Rotation paths and how fast each direction turns (degrees per step)
Each turn is a multiple of 5 degrees from 10 to 175, or 0.
Each row of a path follows its step; steps can be skipped.

step 2: [  9.8  -4.7  14.9   5.7  11.0 -12.3   6.3   4.5 -18.9  13.8   4.6 -10.3
   5.3 -16.0  21.1 -15.5  10.8  -7.7  -2.0 -25.7 -19.0  12.7  15.1  -8.2
  -4.3   5.8  16.5  -3.5  12.7   9.9   4.3 -32.8  11.1 -33.9  12.4  -8.6
 -12.7  -5.8   8.9 -14.3   8.8   4.7 -17.1   9.3  -9.8   7.1 -14.3 -16.8
   4.5   5.8   6.9  23.7  10.4]
step 5: [ -7.7  -3.7  17.8  -7.3  22.3  -0.3  21.1 -17.0   6.6   2.8  10.9   9.5
   5.0  -4.0  11.5 -13.5   6.7   8.2   7.4  -7.4  -9.6 -25.2  10.5 -26.6
   2.2  -6.5  -7.1  12.5  24.8  -7.9   0.5 -15.6  28.2  -2.1  12.3  -1.3
   0.9  15.2  23.9   5.8   2.8   2.6   9.1  -2.4  15.3  13.2  -0.8  -5.6
   1.5  17.5  22.6  34.3  11.8]
step 10: [-13.2  -9.3  -0.5  -5.4   7.5 -16.0  -8.7  -7.9 -10.8  -4.1   3.0   1.4
  -0.4  -6.1  16.4  -3.0   9.9 -18.1  -1.0  -8.4 -22.7 -22.3 -17.8  14.7
   2.3  -1.9  23.6  -0.8   4.6  -3.4 -12.7 -18.4  10.0 -14.9  49.1 -19.8
   6.1   3.0  22.5  10.2  -2.4  -2.2  -9.9 -11.4  24.4  12.5  -7.4  -5.2
   6.0   7.3  18.3   4.2   6.8]
step 12: [ 17.0 -13.9  26.4 -22.3  12.0  -6.8 -10.0  -5.3   8.4 -18.4   4.4  21.3
  -0.6  -9.0 -17.1  -4.8  -5.6  -1.9 -29.1 -13.9   3.8   4.4  25.6 -13.0
   3.1  -9.4  -6.8  13.5  -7.6   0.2   0.5 -11.3  13.7   2.3  13.9  -1.3
   5.9  -5.4  12.3 -11.1 -26.2 -23.7  -2.5   2.9   3.3 -11.7  -1.7 -14.5
  36.2  14.6   3.1   7.1  -1.0]
step 17: [  9.9 -11.6  10.1 -23.3  22.9  -5.0   8.9  -7.7 -11.9 -15.8  -8.2  14.7
  29.2  -4.0  -8.8 -11.4   3.5  -9.1  -4.0 -16.5   2.2  -6.4   7.0   1.5
 -23.7   8.5  10.0  22.1  -9.6 -26.1 -17.7   3.5  11.9 -13.8  -3.5 -24.0
   9.3   9.7   6.7   6.3 -13.1 -25.5   1.9   5.8  -8.1  25.3   1.4  -6.9
  -1.0  15.3   5.2   0.4  22.3]
step 23: [  2.3 -18.0  27.1 -13.9  -0.7  -6.2   5.7  -6.8 -12.8 -12.3  14.8  -7.2
  -0.8  -1.1 -11.7 -31.8  -3.4 -10.9  -1.8  -0.4   3.3  -5.4  10.6  -2.0
   0.0 -13.7  15.4   2.5  12.9 -15.9 -17.1  -3.8   7.3 -23.9   9.3  -2.9
  -1.4  -3.1  18.3  29.7  19.7   5.2   3.2 -27.4  22.2   2.5  12.4  14.6
   7.9  29.9  -1.2   1.3   9.6]
step 29: [ 10.7 -10.5   7.7 -17.0  -6.3   5.5  -4.4  18.0 -13.1 -23.1  -6.0  -9.9
   0.4  -8.6   6.1 -20.1  25.4  -0.6 -15.2 -21.7 -21.6   0.3  24.2  14.8
   6.8   6.9  18.4  -5.6 -11.4 -22.2 -23.4  -1.3  11.2 -14.6  18.6   5.4
  -6.7 -18.9   1.0   6.5 -11.3   1.1 -16.4  19.1  13.4  -1.2   6.1 -14.1
  14.6  11.4  15.9  -5.1  -4.5]
step 32: [  6.0  -0.4  18.8 -23.0  14.6 -11.0  -8.6   2.6  -4.9 -10.3   9.6 -15.6
 -15.5 -16.8   6.7  -7.9  18.6   5.3  20.9 -18.6  -9.2   4.9  21.4   5.3
  17.1  -4.9   0.1   9.5   5.2 -20.9   7.5 -14.1  -5.5   3.9  18.8 -26.5
 -38.1  17.8  14.7  15.4  -4.8   8.7  -5.5   4.1  15.6  -0.5  -8.7   2.8
   4.4  10.2  -2.2  12.9  13.9]
Directions:
[ 3.3 -5.4  1.2  0.7  1.3 -3.3  2.7 -6.1  4.9 -7.3  1.5 -3.3  5.1  1.4
 -0.2 -2.7  8.7 -3.8  7.2  4.3  0.0  3.3  0.8 -3.8 -5.8  2.9  7.9 -2.3
  0.6  2.8  8.1 -5.0  4.1  4.6 -0.1  4.4  2.9 -1.9  1.2  2.1  5.9 -5.1
  2.9 -2.5 -1.1 -0.8 -0.9 -2.2  4.0 -8.1 -3.4 -1.5  0.0] : 100
[-3.1 -5.0  7.0  6.4  0.2  6.7 -0.9  2.8  3.5 -1.3  3.9  2.1 -4.9 -0.8
  1.4  2.6  3.6 -2.9 -4.6  3.8  2.0 -6.3 -2.5  5.4  2.8  0.8  0.6  1.7
  3.9  1.2 -4.0  6.6  7.5  0.7  7.5  7.5 -1.2  5.3 -5.1  2.4  2.2  3.3
 -3.1 -5.4  1.0  0.3  1.0 -7.4  6.2 -1.9 -1.2  0.9 -3.8] : 20
[ 3.3  5.4  0.9  3.0 -3.0  1.5 -2.3 -4.5  1.1 -3.5 -7.2 -1.9  4.4  2.0
 -2.7  0.0  6.5  8.0 -0.2 -5.3 -2.6 -2.5 -7.4  2.1  6.3  5.3  1.0 -1.4
  1.6  9.7 -2.2 -5.3 -1.1 -6.2  2.7  0.2 -2.2 -7.3 -1.8  2.4  3.8  6.2
 -0.2  0.9  5.2 -6.2  2.2 -2.8  1.0  2.2  2.4  3.7  2.7] : 80
[-5.1 -2.6  2.5 -1.8 -3.6  2.2 -5.7  2.8  4.3 -2.3  4.9 -5.9 -3.0 -3.4
 -2.5 -0.3 -8.1  5.2 -1.5 -4.1  4.6 -0.3  0.1 -5.6 -6.1  9.4  5.7 -5.2
 -3.1  1.4 -2.8  8.0  2.9 -3.1 -4.2 -2.3 -0.9 -3.4  5.2 -1.6  6.1 -6.2
 -0.9  2.1 -0.7 -1.3  2.1 -2.8  3.5  2.3  4.2  3.3  2.6] : 65
[ 4.6  1.7 -1.6 -1.4  0.8 -3.7  0.6  3.8 -8.7 -2.2  2.9 -1.5 -5.7 -0.5
 -0.8 -1.1 -2.0  2.7 -2.8  4.0 -4.5  2.9  2.1  7.4 -0.8  6.8 -0.4 -8.9
  5.3  4.3 -2.5 -3.9 -0.6 -4.8  0.7  6.9  3.2  7.3 -1.8 -1.2  3.5 -2.7
 -3.2  2.9 -8.9 -4.2  3.3  5.3 -3.8 -5.5 -1.0  3.3 -0.5] : 55
[  1.9  -0.3   2.4  -2.0 -11.0   0.8   2.4   2.3  -2.0   5.0  -3.0   4.5
  -2.1  -3.9   4.6  -3.9  -4.6   1.1  -4.1   0.5   1.1  -2.2   3.4  -5.4
  -2.0  -1.2   1.6  -6.3  -1.7   4.8  -3.4   0.2  -2.5   3.0   5.9   0.1
   4.7  -6.1  -4.8   3.1   0.9  -0.9   3.1  -6.9   6.8  -2.8   3.2   4.2
  -1.2  -6.7  -4.2  -9.5   1.7] : 95
[-1.8 -1.0  1.4 -6.0  3.4 -2.2 -4.2 -2.9  7.7 -1.2 -0.5  0.1 -4.8  1.0
  2.4 -1.9 -1.6  0.6  0.7  4.1 -0.6  1.3  3.7 -2.6  2.9 -2.4 -0.4 -3.4
 -4.5 -4.2 -0.8 -2.4  7.0 -3.3  1.9  6.7  3.5 -5.5 -9.3 -3.0  2.2  4.3
  9.6  1.4 -3.2 -6.0 -1.8  2.0 -5.0  9.7  1.3  1.4 -6.0] : 100
[ 4.0 -5.8 -5.2 -0.3  4.8  2.1  4.9 -1.1  2.7  0.7 -8.8 -0.8 -0.8  5.7
  0.6 -0.5  0.2  4.1 -1.6  3.2 -7.3 -6.0 -1.0  2.0 -8.8 -4.6 -2.9 -1.7
 -0.5 -2.8 -4.1  1.1  1.3  3.7  3.2 -0.3 -0.8 -1.5  6.2  1.4  6.7 -3.0
 -4.6 -2.4 -2.0 -1.2  8.1  2.4  1.8  5.8  8.4 -4.8 -2.4] : 60
